[[ 2.59  2.05 -3.82 -0.93  3.57  0.07  1.21  0.43  2.20 -2.20]
 [ 0.57  1.88  1.12  0.39 -1.63 -0.22  1.35 -2.58 -0.86 -0.51]
 [-1.09  1.49  1.15  1.40 -1.99 -2.22  2.72 -4.85 -1.14 -1.20]
 [-4.48  0.29 -1.05  3.04  0.77  0.13 -4.89  0.52 -2.14  5.62]
 [-0.96 -0.78  2.88  4.45 -3.35  1.58 -1.93 -1.31 -3.32  2.30]
 [-0.82  1.50  1.06  1.33 -1.84 -2.17  2.53 -4.52 -1.73 -1.15]
 [-0.61  2.19  1.26  1.14 -1.92 -2.91  2.62 -5.29 -2.65 -1.08]
 [-2.56  0.65 -0.09  2.95  0.81 -0.07 -4.05  0.58 -1.97  6.81]]	-0.09

[[ 1.33 -0.68  1.63  0.98 -2.99 -1.62 -1.78  1.38]
 [-0.53  2.76  0.93 -0.69 -1.95 -0.40  2.38  0.96]
 [ 0.41 -2.13  2.52  0.70 -0.52 -1.09 -2.34  0.68]
 [ 1.28 -1.25  1.04  0.52 -2.24 -0.91 -2.01  0.90]
 [ 0.20 -2.70  0.17 -0.47  0.97  0.99 -2.46 -0.39]
 [-1.49  1.94 -2.14 -0.78  2.95  1.35  2.97 -1.39]
 [-1.03  2.11 -2.30 -1.48  1.03  1.88  2.73 -0.91]
 [ 1.35 -0.64  5.27  1.72 -5.11 -3.55 -2.42  3.06]
 [-2.11  4.81 -5.96 -2.17  3.85  3.33  6.39 -2.61]
 [-0.99  3.09 -1.15 -0.48  0.33  0.32  3.39 -0.27]]	-1.15

[[-4.32  1.29 -2.69 -3.89 -4.07  0.38 -4.55 -3.69]
 [ 5.43  3.50  2.86  4.11 -3.46  0.66  4.44  4.71]
 [ 2.27 -3.15  0.01  2.13  0.59 -4.38  1.03  2.83]
 [-3.66  2.22 -1.70 -1.99  7.50 -2.56 -1.97 -2.43]
 [-2.44  2.35 -0.98 -2.11  2.76  3.85 -2.47 -4.19]
 [-5.78  2.35 -1.86 -4.61 -2.14 -0.11 -5.58 -5.61]
 [ 2.59  0.33 -0.02  1.55 -3.61  1.04  2.01  1.97]
 [-4.85 -0.20 -1.57 -3.51  2.07  0.37 -4.38 -4.05]
 [-3.47  1.62 -0.57 -2.77 -5.29  4.94 -2.28 -1.62]
 [ 0.33 -2.12  0.68  0.92  4.99 -1.68  0.55  0.02]]	0.68

[[-0.46 -0.73 -0.35  1.40  2.07 -0.71 -0.98  0.37 -2.90  1.14  0.89 -3.39
  -2.04 -0.50]
 [-7.11  0.20  1.16 -1.36 -1.27  4.11  3.19  4.86  2.50  1.52  2.09  0.40
  -0.35 -0.87]
 [-0.08 -0.35  0.13 -0.27 -0.15  0.24  0.43 -0.29  0.22  0.36  0.38  0.35
   0.20 -0.25]
 [-0.72 -2.34  0.87 -1.98 -1.14  1.61  3.19 -2.30  1.67  2.67  3.00  2.52
   1.55 -1.81]
 [ 0.21 -0.10 -0.05 -0.17  0.01  0.14  0.06 -0.23 -0.15  0.14  0.19  0.15
  -0.12  0.18]
 [ 0.38 -0.14 -0.02 -0.31  0.04  0.19  0.04 -0.38 -0.25  0.18  0.34  0.35
  -0.19  0.28]
 [-0.95  0.03  0.15 -0.18 -0.18  0.56  0.41  0.65  0.34  0.20  0.29  0.07
  -0.04 -0.13]
 [-4.27  0.12  0.73 -0.82 -0.80  2.51  1.94  2.92  1.48  0.89  1.26  0.26
  -0.19 -0.53]
 [-0.22 -0.23  0.16 -0.05  0.19  0.07 -0.10  0.12 -0.29  0.34 -0.03  0.19
  -0.03 -0.03]
 [-5.63  0.17  0.91 -1.06 -1.01  3.24  2.50  3.83  1.99  1.14  1.68  0.32
  -0.27 -0.70]
 [-1.32 -0.42  1.20  1.56 -3.31 -0.92 -0.94 -0.86 -1.69  0.67  0.95  1.15
   2.00 -0.79]]	1.20

[[ 2.16  0.92 -1.32 -3.23  0.33  0.12  2.86  0.42  0.33 -3.88]
 [-1.85 -2.67 -4.20  0.97  1.38 -0.10  0.62  2.90  2.65 -0.89]
 [ 3.25  3.02 -1.67 -6.38 -2.65  0.45  4.64  0.06 -3.31 -8.47]
 [ 0.19  0.45 -0.08 -1.20 -2.36  0.17  1.18 -0.10 -2.26 -1.93]
 [-0.55 -2.11 -2.69 -1.28  0.28 -1.11  3.96  2.15  0.82 -3.10]
 [-0.55 -0.75 -0.92  0.12 -0.07 -0.23  0.49  0.69  0.16 -0.43]
 [-2.25 -1.19  1.11  4.29  2.44 -0.21 -3.85 -0.31  2.29  5.64]]	1.11

[[-1.91  0.47  1.30  4.83  4.14 -0.49  3.86]
 [-1.19  2.87  2.00  0.71  2.67 -1.39  5.92]
 [-5.04  1.42  1.95 -0.05 -0.89  1.15  3.34]
 [ 2.25 -0.07 -0.35 -3.84  0.47 -2.85  1.03]
 [-0.71  6.07  7.37 -1.85 -0.84  3.53  7.18]
 [ 3.60  1.75  2.97 -0.91 -0.58  4.15 -0.45]
 [-4.44  1.68  1.46 -2.77 -4.12  3.90 -1.28]
 [ 0.93  0.24  0.39 -0.59 -1.17  0.34 -0.30]
 [ 0.38 -4.20 -4.05  1.25  2.25 -5.32 -2.12]
 [ 0.14 -3.08 -2.11  4.64  2.63 -1.06 -1.44]
 [-7.10  1.95  1.92 -4.87 -6.75  3.30 -3.95]
 [ 3.40  2.94  2.65 -3.43 -2.54  3.10 -2.40]]	2.65
